Each path below is one point turned by a fixed rotation once a step. After each direction that follows a path, write how fast that rotation turns it, in degrees per step (0 if it stays still).
Each turn is a multiple of 5 degrees from 10 to 175, or 0.
Each row of a path follows its step; steps can be skipped.
path 1
step 5:  225 -146  -73  -10  -59  123 -175    6   68 -357 -172  146  -47 -120 -799  190 -484 -120  -54  -40   -8  -25  -82 -678   68  -39  199 -161   57   24 -321 -414 -185   28  119 -385 -251  -68 -207 -147  -52   41  232 -165 -224  -45  -46 -169 -467  139
step 7:  -19  -85 -149 -209  335   97  415  508 -132  -36  294 -341   58 -187  321 -249  226  -33   -4 -337 -123 -463  -97  -10  -39  -85 -171 -209 -315 -130  -32 -179    9  -95  226 -216  -69   24  527    4   55  142 -150 -263 -387  290 -196 -105  571 -235
step 10:  222 -414 -232   93 -489  326   20 -183 -324  303 -371  -78 -155  286  226  182  217  226 -130  -33  167   77  -55    2   75 -425 -128  -44  -71  355   33  -96  127  352 -344  -40  179 -255  -53  276  108  182  548  -16  341  159 -101  201 -401 -123
step 12: -561  228  160   14  363  -36  149  112   77  196 -218 -224  138  154 -217   77   55 -327 -168 -199  -95  361  143 -475 -159 -206 -218  489  245 -229 -220   54 -106  -97   81   -6 -112  136 -179 -136 -231 -349  483    2 -382 -218  192   26  205 -339
step 15:  478 -152   54  401  -35  -20  173 -243  222   69 -179  113  -60 -284 -187 -326   72  115   90  349   20 -124    8  318   64  -58 -137 -172 -331 -557 -166 -447  124  258   87   71   28  463  330  209  350 -384 -187   86  364 -269  138  -57  -36 -232
step 18: -312   -7  -27  142   84  196  332 -153   66 -175  102 -129 -158   35 -220  220   93 -474  -13 -122  277  115  271   57  118  191  151  188  641 -282  -43  230   60 -225 -280 -395 -101 -306  155 -165 -327 -288  323 -160  329  253 -496  316  -42  -78
step 22:   52  -95 -241  330 -259 -253    5  171   -5  154 -401 -108  100  -46  -27  160  217 -293 -227   74  -82 -378   78 -135  403 -440   23 -159 -515  406   29 -261 -385  291 -148   89  287   93 -304  186   47 -455  -99  313 -178  116 -237  190   84  272
step 29: -561  -85 -589 -263 -132 -267 -358  179 -113 -131   26  315  -94  -22  -21 -108   43 -142 -594   49 -217   31  -90   16    4   60 -189  485 -215  290  133  204  257 -223  204    4  150 -259 -253   -1  -27  208  -83  138 -227  542   96   64   99   99
step 35: -182 -306 -234   -1  169   41 -341  123 -206 -146 -422 -205   69 -176  483  199 -386  147  -32  130  -42  -18 -209  102 -171  223 -196  231  -38  337 -259  288  167  -23  187 -267  129 -540 -179  247  295 -191  313  188  -22  -83 -442  335   31 -338
Speeds:
 -76   -3   57  -31  106   26  -92  184   42 -143    3   -7  100   18  -63   14   10  100 -135  -10  -76   49  -62   89   19  -64  -17  -15   14  -49  -55  -26  -47   46  -56   91   -1   11   53 -117  -39   91   37   47   71 -113   63   53  -28   13 : 90
  17    5  -22   41  -48  138 -211   85  -71   76  -22 -112   18  -36  -27  -37 -119  -24  117   29  -34   38  119  -64   53  127  -44  -18   76   10   58  -35   45    9   37   77    6  -82  -24  -10  -78   83   35   34  -30   -6   88  -67  -36    9 : 95
  73   59   17   -2   23  136   -2    3  -52   64   43 -109   68  127    1 -108   53   24 -102  -65   59   35  -80  -99  -42  -23   57   30   27    0   11   13   10  -40   77 -191    1   90  -51  -41   40   98   45  -52  -72 -127  -58  -37  -77   -3 : 160
 -16  119   55   90  -28   -5   22   52 -129   92  -52  -18   83   38   44   -1  108  -30   57  -11  -14   -8    5   54   17  -54   46   69    0   -1  -88   58  -61  -66 -122   97  -66  -67 -197  -80  -11  -40   96   -8   59   91  -61   20  -61  -80 : 175
 52 111 -31  24  29 -85  21  76   2  77   3 -63  81  33   7 144  55  58 -65  88  51 -14  76 -65 -69 101 -66 -31   0  74 -89  72 -55 124  76  40 -12  25   4  46  19  22 -38 154 -89 -48 -59  26 131 -78 : 140
  -1 -156  -19  -36  -36  -49   28   85 -146   28    2  -99   79   61  118   -9  -30  -71  -62  -26 -110  -83   18   24  -51  -96  -52  -23   82  106   94  -22   86  -49    2   39   44   96    2   55  -21 -133  -51   65   11  -54   19   91  -41  -36 : 115
-196   23  -82    5  122   29    5  -24  -96   23  -39  173  -13   14  -52   -5  -72  -22    9  -23  -44 -117  -43 -153   27   -7    5   26   -9   -1  -89  -11   40  114  104    9   24   19 -159   -9   -5  -23  -47  -19  -25  -52   64   67  -33   16 : 45
  48  -22 -117  -11    2   24    9   42  -36   -4  -19   56 -124   26  -56    3  -38  -19   52  -10   11  180   32  -10 -123  -24  -17  -47  146   43  -46   48 -110   58 -132  -59    4  134    5  -71  -31   13   -5  -24  -86  107   49  142  -45  -11 : 55
path 2
step 2: -255 -248  414  127   72 -498  323  -37  -39 -172 -393  -85  -25  -24   82   90  232  100  336 -133 -501  -69 -109   21  304 -307 -383  296  227 -255   40 -179  319  338   15  -60   80  124   31  151  -76 -275  147 -205  190 -440   10  395 -149  127
step 7:  356  149  155   54 -524  324 -161   24  114  309 -120    0  -13   94 -118 -107  161   62 -138  -15 -308  177  -27  289  498  -77 -160  341 -351 -449  306 -122 -253   32  -43 -389 -198  344  -40  -69  -89   13   36  264  244 -182 -198  128 -491  301
step 9: -418  245 -221 -349  193  172   50 -306  207  -87  138   74  -47 -188  125  453 -327 -100  404   49  -58 -147 -279  -25   80   97  369   49 -216 -126 -151 -271 -233  153 -333  -73  -10 -246 -284  420  170  -54  358  336 -122  194 -211  421  183 -231
step 18:  390 -390   26 -297 -362  -15   61  -63   20  304  280  326 -111  472  365  128  281   36 -304 -122  -53  274   27 -433   96   30  180   43 -178 -166 -222 -448   52 -107  310  226  -40 -159  235 -476   40  243  -98 -149 -342  122   38  139 -177  -85
step 20: -125   17   70  215  354  -61   70 -290 -497  -39 -182 -190  -50  152  225 -160 -156 -172 -177   25  215  417 -615 -330  -14  152 -128  160 -111  137  -33  547 -113 -101 -327 -166 -122 -151  -41   73  391   93  339 -185  338 -149   60  329 -162 -234
step 23:  308  103 -102  155   19 -295   48  -46 -154  451 -364  457  246 -160    5  -25 -221  318 -268 -366   18 -190  -59  104 -167  293 -155 -216  145  274 -445   19  -80 -155  347  317   86 -312 -134 -328  303  -92 -226  145 -115 -105  421  166 -116  357
step 26:  339  273 -235  107  -25  398  232  148  -26  380  451  118 -148 -229  129  -84 -282 -161  -73  -40  436  195 -269  -39 -118  -81   59  167  201  241  391  -16 -111  540  241  111  508  114 -396  224   52 -104  -93  -25  178  153   -8  -70  214 -310
step 29: -349  -11  -25  423 -428  -27  469   -5  108   46 -202  404  -97  254   93  -93 -165  139  161 -166 -202   93  381 -308 -123 -149    6  -43 -166   52 -160 -235 -375  157 -164 -127  350  338  152  321 -374 -100 -177  235 -288  -26  355  -40 -432 -159
step 34:  -39  247  162   15  232 -370  265   51 -107   16 -219  165 -556  -64  -55 -190  119  141 -228  -99 -313 -341  289  442  528  326  139  -72 -312  274   52 -423  -14   74 -162  -41  -44  146 -341  141  -42 -154 -291  450  -75 -136 -177  -75   78 -158
Speeds:
 -94   71    0   43    7  -53   45  143   93 -163  -17   69  102  158  -41  -94  -36   43   41  -29  -57  100 -118  -55   48  -87   10   43   50   21  -69   65    5   16    1   34   -5  -21   19  -62  -27  108   -1   54   27  -16   72   51  108  -50 : 40
-154   74   10  -13    5   69  -37  -13  -38  -19   37  -78  -86   60   77  -75  -55   23   -3   -5  158   -9   37  -39   11  -99  -37  -21  136  -22  161  -18  -47  -71   77   33 -120 -129  -70   94   14  -10  -31    2  -23   33   -9   94   27   66 : 65
 -54  139  -79   46  -27  146  -62   37   85   59   89  -84   -2  -51  -61   23   17  -63   82  -24  -66  -71  -23   -2   38    9 -103 -112  -34  -63  -77   73 -117   91   51   85  116  -73   -5   32  -39   58   14   57    9  -16   41    6 -130   -1 : 20
 -34  -99   79 -140  -87   -8  -71   26   20   11  -73   -1   28  168  -29  -34  103  -95   63  -61   40   33   22   31   22   41  -22  -18  -21 -154   55  163   18  -45  -19   55   14   70   43   98   93  -30   79   62  -67   53  -12  -78  -27  -10 : 100
   5   25   37  -66  -15  -33   95  -91  -50   28   98  -34   75  -65   56    1  -79   14 -137    1   13   42  -41  -19  -37    4  -77  -49  -47 -128  -56    7   32  -47   87  120    8   31 -108  -19  -13  124   51  -23  -93    8  115 -142  136   38 : 145
  45   18   95  104  -78   88  -79  -63   41   15 -100  -70   34   20  -41   55  162   12  -33  -43   17   -4  -60  -14  -43   61  106  -87   82   20   71    4  -26   38  -67  -20  -36   28 -144 -113   61   69  -18   24   41  -93  108   13   72  113 : 90
 -86   89   30   24   19  -72  -10 -140   12    2  -25   74  130   25  -55   44  -74  -47  117   41  -66  -55   75   24 -130  -69  -66    6   24    5   34  -52  -55   76   84  -33 -104   90   93  -69  133  -42  -38   16  -17   70   95  -41  -45   71 : 175
   8   18  -53  188  -74 -183   49  -85    9  -87   48  -60   -5   48  -28   15  -39 -136  -76  -44    3   17  -30   91  101   -8   54   15  -62  -24  117   36  -74   -1  -15   52    2   24   30  112   -7   21  -97  -88   29 -104  -24  -49  -47   24 : 80
path 3
step 4: -252   61  170  219 -233  -66  184   37 -297 -353  295    2  356  194  142   50   72  527  198  -12 -240 -183  348  283 -212 -203  235   71   56   32  262 -373   31  193 -104  -25  -37  323   35  218   33  225  201  185 -489 -212  -43 -213 -658 -100
step 6: -214 -176  144  233  462 -127  321  281  114  317  353 -142   66  -50 -159  276 -357    3  408  145 -253  -24  634   18 -119   84  166    4   30 -126 -111  -21  122  146 -378   70  -32  186 -180  193  202  433  159  -41  -61 -302   28 -330 -377 -304
step 9:  235    4  231  -68   45 -111  343  311  155  -24  178   33  109 -189  207 -104  115  185    2 -103  246   87  483  207  -49   61  261 -122  481   93  537 -338   25  240 -169  344   75 -290 -121   25  -96   43  514 -486 -206 -256  191 -213 -344  -63
step 13: -126 -238  284  314  -15 -109   42  150 -687  -88   67 -324  156 -128   -7  263 -133  394  161   13  123   -2  165 -322  -90 -569    6  -65  103  199  148  -63  -96    3  216   77   56   19 -223  125 -252   84  199 -475 -182   49 -513 -392 -118 -308
step 21:  152  -61  206   19  343  207   68 -143  -51  230 -287   27  -79  139 -219   96  -95  392  332  241  135  160   29  333 -220 -310 -238 -233 -194  174  176 -390  269  395 -465  218   92  124  -33 -361   36   75  462 -338  251 -266 -255 -244  -51 -297
step 30:   22  288   61 -361  136   -6   16  -32 -122 -245  -86  243  166   91   28  368  400  185 -223   10  394  266   54  179 -514 -341  445 -370   58  266  -77 -304  120    9 -197   24  221  362  -52  181  308  118  583 -318   82   20  -10   -6   -7  -25
step 31:   84 -235  157 -212  164  -69   57  284  202  261  373  -93  211  100 -407  346  -79  431    7 -117   30   77 -126  103 -393  -11   22  167 -113  438  -72  -55   79  100 -386  383  -14  454   98  263  169  305  267 -351  194  -91  136  -44 -592  -29
step 32: -309 -149 -499  -10  -20  101  266  -66    7   56 -258   70  371   12 -308  419  315  401  127 -325   25  307   89   71 -556 -236   55   28   86  111   46 -222 -153  294 -162  100 -162  181 -180  288  297  -76  106  -51  186 -292 -371  -36 -153 -492
step 34: -179   42   84  -88  -62  570  314   44 -220   24  117   47  -14 -108 -137  122  474  326  330  -21  -91 -221  245  124  -70   41 -281 -182  387   68  215 -195  -46  242 -245  332  -32   50    3  253  -61  242  393 -248 -347    2 -224   23 -560 -431
Speeds:
 -19  -10   78   50  -36  -18   41   22 -161  -25   59  -46  -79  -32   71  -32  -66  -96   12  -13   63   -2  155   56   35  -17   88  128  -34  -20  -17   64   -5   13   23   41  -32 -119 -102  -64  -33 -113  -24    5  -26 -158   56 -139  -43   15 : 10
 -71  -53   58   11   21 -119   13  -34   20  134  -71  -36  -86   21  128   59  -21  -70  -86  -70  -95   45   63  -77  -29   21   80  -37    5   89  -52   48   32  -41  -80  141  -86   14   82   77 -100  -23   50  -86  -29    3  -27  136  -37   22 : 85
 -47 -209 -107  -69    7    5  -16  -96   -5  -55  117 -108   26  -30   28  111  -59   96   -8  145   -6  132   35  -72   -6    5  -18  -21   34  -29  -75  121    4    0    4  -38  -96    8  -88   56    3   29  -53   24   76    7    0  -20   -8  -64 : 55
  73   21  -29  -54   24   -8   69  -62   87  -14   28  -58   60   38   12   38  -70   40  -81    5  -49  -80    5  -13   25   74 -151   80  -17    9  165   66   17   79 -124    1  -29   13   18  -79 -139   43  119   93  -66  -87   -4  -57 -106   71 : 145
 -23   -8  109  -39   87  -23   45   59   37   26   33   66   72  -74   28   21   32  -61 -140   56  -81   31  126  -15   87   35   20  -14  -26  -62  -30  -30  111  -49   48   28   63  -61   -6   -5   60  175  -46  189  -98   13  -27  -16   93  -25 : 35
 -11  -26  -88  -52  -28   65  -25   43  -43  -19  -79   16  -20   -8  -45  -87   68  -56  -53    4   64  150  -32    1   95    2  -40    5   68   74  125   55  120  148  -36   38   86  -78   30  170  -23  -58  -42   10  -81  -48   58   46  -20 -120 : 160
-219   13   24   25    4   28  -24  -37   29  -36   32   87  -15   41   -6  -55 -127  -48   25   74  -45    1    6   19  -41  -66  -41   18  190   71  -37   29  -10  123   40   62   81    6  -32  -57   72  -42  127   76   16    5 -143   31    5   59 : 170
path 4
step 0:  -33 -126 -301  183 -591  -13 -266 -138 -257  -88   80  110   56   10  -52  202  281 -272 -157 -131 -177   57 -308  272 -105  247 -113   40   36  -85  340  -68  186 -123  148  308  -18 -126   30  -73 -408 -599  111  -12  174  -89  164  -22   49  254
step 7:  193 -139  -50 -148   52  236 -341 -429 -230 -192 -362  -93  -95 -122   26 -343 -269   60   52 -242  141 -335   78 -189  337   30  255  159 -409   75  269  267   45   32   52 -117 -275    5 -141   79   -7  190 -327  -67 -335    3 -152  185 -267  -58
step 18: -158  -22  -32  215 -126  -86   51   33 -152  289  149 -235   -7  237   33 -197  391  -73  276  -75  -93 -128  385  111  157 -200  205 -345  334  209   32  274  133 -176 -183  436 -137 -121  -74  215  -96  238 -336   88 -352 -268  275  219   43  205
step 21:   26  113  412 -104 -226 -147  348  -42   95  130 -100  -26 -144  142   50 -111  -31  246  -40   82  110  147 -190   36 -189  135  -51 -443 -289  161  155 -208  207  -65 -379  229  136 -123 -218  145 -200 -244  357  515 -163   57  272  150  122 -295
step 22:   52   49  373  259 -105  -55   79   -1  427 -317  138  457   83  -80 -311  -89 -134  -99  -94   29 -109  209   51   21  103 -401  -91  387    2 -198 -209 -176 -166  198 -321   10  147  -82  -69  132 -291 -210  109 -278  -58  401   -7 -393  154  146
step 25:  -91   -5  -41 -442    9  -24  179  -37 -271 -142   99  278  128 -145 -320  125  230  -12  132 -137  379   53  -10 -278 -126 -130 -136  305   84 -542 -300  -43  304  170  355  -82 -101 -295  123  -27   76 -119  -99 -342 -180 -199 -324  226  203  -85
step 29: -387  313 -146 -119   10  -14 -235  405  -75 -193 -233  -59  -83  164  -20  -86  -29  125  -58  238  274  202  154  185  273  378   47   67   -7  243 -113   95 -213 -172 -119  -21  192  295  -34 -256 -230  396  212  568 -253  102  -21  169   10   39
step 32: -133   66    8  165  110  214   28 -143  291   93   14 -711  -86 -311   12  -86  -49   82 -292   34 -101  -23  -88   21   61  243 -283  488  -17 -352  263 -210 -200 -242  176   63  108  251 -120  -68 -438 -202   55   82   97  -76  214   86   -5 -181
step 34:  361  143  -90 -337  200   18 -237 -167  -43  110 -264   79  135 -322  154  -40  326 -240 -101  -14   39  535   24 -172 -318 -175 -391   46 -423 -291 -383  -27  132  132 -168  193  163   16   62  -39  247  -94   20 -206  -23   16  252 -120 -115  -24
Speeds:
 -15   91  -53  -13   41  137    9    9  113   -3   41  -61  186   93  -63  -29   33   -3    5   23  -38  -96 -106  -23 -111  -21  -49    8  -43  -28  -70  -39   37   83   57   22   98  -19   -9   88   48  -65   30   10  -99  -52  -48 -145  -99  -45 : 35
 -74  -25   75  122    5   13  -38    7 -176 -153  -15  -16  -68    4  -39   24   51  -14  -21  -70   31  -52   29 -182    3  -65 -147  -84  -65   80  -34  -87  -59   15  -11   63  -47  -40   30   24   19    0   83  -11  -50   40   20  -57   10 -125 : 80
  62  -68  -65   52   90   38   -3  -75  -31 -125   54   51   58  -86   62  -95  -54   -1  136  124   82   43  -32  -33   76  -32  -78  107 -135  -73 -100   55   51    0  -69  -88    1  -57  -51  -20  -48   91   -1  -12   20  -63  -21  -62   78   21 : 120
 -29   30   46    8   98    4  105  -94   48   -2  103   26  -38  -20 -137   31    9  -13   95  -17  -43  -25   51   42   84  -81  101  -63  106   53  -83  106  100  -14 -103  -90  -24  -79    1   98  -25  -60  104   36  -38   52   19   69  -32 -120 : 10
 -36   75  -24 -120   95  120  -18   46  -96   27   98  173  123   37   48  -79  -46  -10  -33  -20  -33  -49  158  -80    6  -43   -8  -48   16   68   41   48  -10   -1   76  -36 -120   83  -81  -53   39    2  -62   -8   18  -85    1   73    2  -40 : 35
  31   -7  -26  124   14   94  161  -74  -97  -30  111  -99   34  -30  -25   79  -28  -43  -23   33 -103  128   13   28  -13   15   22   39  109   64   24    4  -55   -7   64  125  -88   87  -63   90  -50   50  -19   14   46  -16  -35 -113   28   92 : 80
  82 -103 -105  -33   42  -27   34  -19  -22   14   11  103   11  -40  -35   75   35   87   25   50   22   99   37   74   66 -105   21  -68 -103   -8  120 -122 -129   96   45   12   81   50   31  100  -21  -35   12   26 -161  -35  -56   79  -15  -40 : 80
  15   20   40  -34  -19  -57   -8   48  118   87  -60  -17    1   31   37   -1  -37   63  -72   58  -57  122  -42 -104    6  -56 -136  -32  -15   22  -21   65  -13  170  -58 -105 -164   78   62  140  -74   -7   31   64   89   -4   14  -32   44  -26 : 60
path 5
step 2:  161 -287  -55   -3  -40 -401 -373  282  382 -150    7  -22 -140  280  173 -446  276 -123   13 -192   69 -287   91 -178 -478   97 -352 -590  296   -1 -105  -29   47   99 -105 -711   58   -8  304  384 -210  211   58 -192  387  178  143   28 -183  163
step 3: -283 -522 -224 -564  -13 -143  192   97  257  -31  361 -241  -49  116 -303 -450   58  111 -314  178  334 -296  -75   62 -110  137  331   89  270   15 -242  537 -114 -234  179 -156  495  197 -237 -268  135   44 -347  286 -101 -101  110  241  234  -49
step 9:   -4  -61 -592 -112    3 -179  314  311  150  197  225  109   85  -76  195 -533  269   25 -157 -210  251  169  -85 -190 -144  140 -153 -262   16  373 -294    3 -367  -22 -128  -93  318  247 -226  354 -423  168 -275 -352 -279 -391  163  251  345 -341
step 15:  -29 -208  109 -152  139 -235  -63  278  -60  489  156   -8 -144 -142  -69 -190 -170 -490  -66   32  364 -124  156 -273 -415  685  148 -595 -136  233 -259  187  139  -96   39 -433   85  152  185  391 -449  124  144  127  142   89 -281  117  277 -154
step 22:   18 -275  -19 -144 -509 -315   21  118  278   78  180   35  339  191 -150 -636   29  183 -436  -44 -145  -77   32 -186 -187  476   41  -32  195  -18 -255   26 -142  430  132 -286  103 -164 -355 -281 -477  162 -262  170  107 -300  107  451  125 -351
step 26: -349 -292 -351 -461  -14  123   58  420   -6  423  165  -66  -75  -94 -254  -80 -186 -228  -81  590  596 -240  193   17 -369  118  182 -172 -349 -163 -128  105 -410 -320  358 -337 -126  194  143  119 -166  258   76 -203   53 -275  158 -133  -74 -160
step 29: -120 -444  117  242  163 -606 -137  348  377  153 -101 -282   25   99  -70 -389  263 -142 -188  190   68 -103  236   99   84  303  -15   44  -61  387 -445  135  -32 -619  556 -191  318 -228 -281  289  231  110  -51 -151  143  -21  181   20  197  -71
step 32:  -45 -133 -270 -312   64  -74 -198  545  146  211    0 -469 -149 -204  328 -226  460 -160 -232 -265  249   53  -47  -56 -706  127   94 -176  -48 -409 -182 -150 -240 -410 -138   49   10 -157  140  261 -110 -208 -527 -175   78   97  240 -160  264   17
step 34:   91 -250 -203   22  159  -91  -42  -36  175   43  231 -163   59  162   33 -306   90 -167 -231   38  290 -225   13 -240 -566  363   13 -795 -307   21 -188  195 -458 -353  309 -386  123  180  376 -168   -9   38  162 -452  -47 -241  328  206    6  189
Speeds:
 135 -148   16  -28  -76   58  154  -68   76 -118   51   26   38   47   49   38  -24   29  -12  -51  120   54   46  -72  122   22   53  -57  -81 -112   40   -5  -29   21  -67  -46   57  -35  -60  -38   68   92   24    2  -54   79   -2  -20   76  -74 : 130
  57  -65   81  -78   46  -76 -124  -46  -37   38   64 -101  130  -14   14   24  -53  -94   25  -74    1   63   15   87  -44 -143  119   62   79  -92  -50  -58   30   -7    5  -20  102  -18 -111  -74   26   -6 -126  -57  -16  -35   88    3  -35   21 : 135
 -32   -8  -20  -93 -110  -28  -23   73 -100   17   28 -178   29  -86  -21  128  120   87   19   75  -65  136   64  -95   56  -10   15   -3  -53  -34  108   31  -87   45   22   13  -81    6   24   50   84    8  -75   20   -3  -15  -33  -88  -30   90 : 55
  29   31   88   60  -69  -37   36   -8  -89 -100  -48   51   44   57   20    4  138   77  -57  -54   77   40   -3   31 -146  -79  -66  -90  -88   80   17  -84   23  -33  -11   17  -31   96  -44  -13  -75  -50 -112 -143   15  117   10   17   60   92 : 155
  18   60  -55  -30  -12   55  -88    9  -10   58   94  -24  -38   31  -76    9  -37  150   13  -30  150 -130  -54  -17   -4  -42   82    3  -59  -58   37   51  -13 -134 -138   88   18  -37   -3  -11   26 -162   -7   76  -99   45   -3   63  -14   98 : 160
  43   70   13  -23  131   -4 -107  -76   -4   31 -164   20  -24    3   38    0   42   31   38  -93  -20   -3   66 -173   -5  -40  -86  -97  -78  -66  -70   52   90  -56   12 -126   59  -59    9  -39    8   10   -5   35  -63  -64  -54 -149   35   62 : 170
 186   27  -41   84   -8  -53  -91   64    5   35  -41   31  116  -25   42 -136  -72   70   -9  -40   -2   83  -39  -88   29  -26   51   25   52  -24  -15  -81   -9   33 -104   47  -92   49   75   95  -82   83  -85  113   70   16 -107   28    5  -27 : 140
 -91  -31  -47   -2   40  -31    7  138   28 -134   13  -23   27   17   72 -169  -39  -28   94   -7    6  -42  126  -43  -84 -106   67   22  -73  -37   69   87   34  -71  116  155    5   73   26  -12   40   91   22  -35  -78  -21  -51   -1   26   -7 : 125
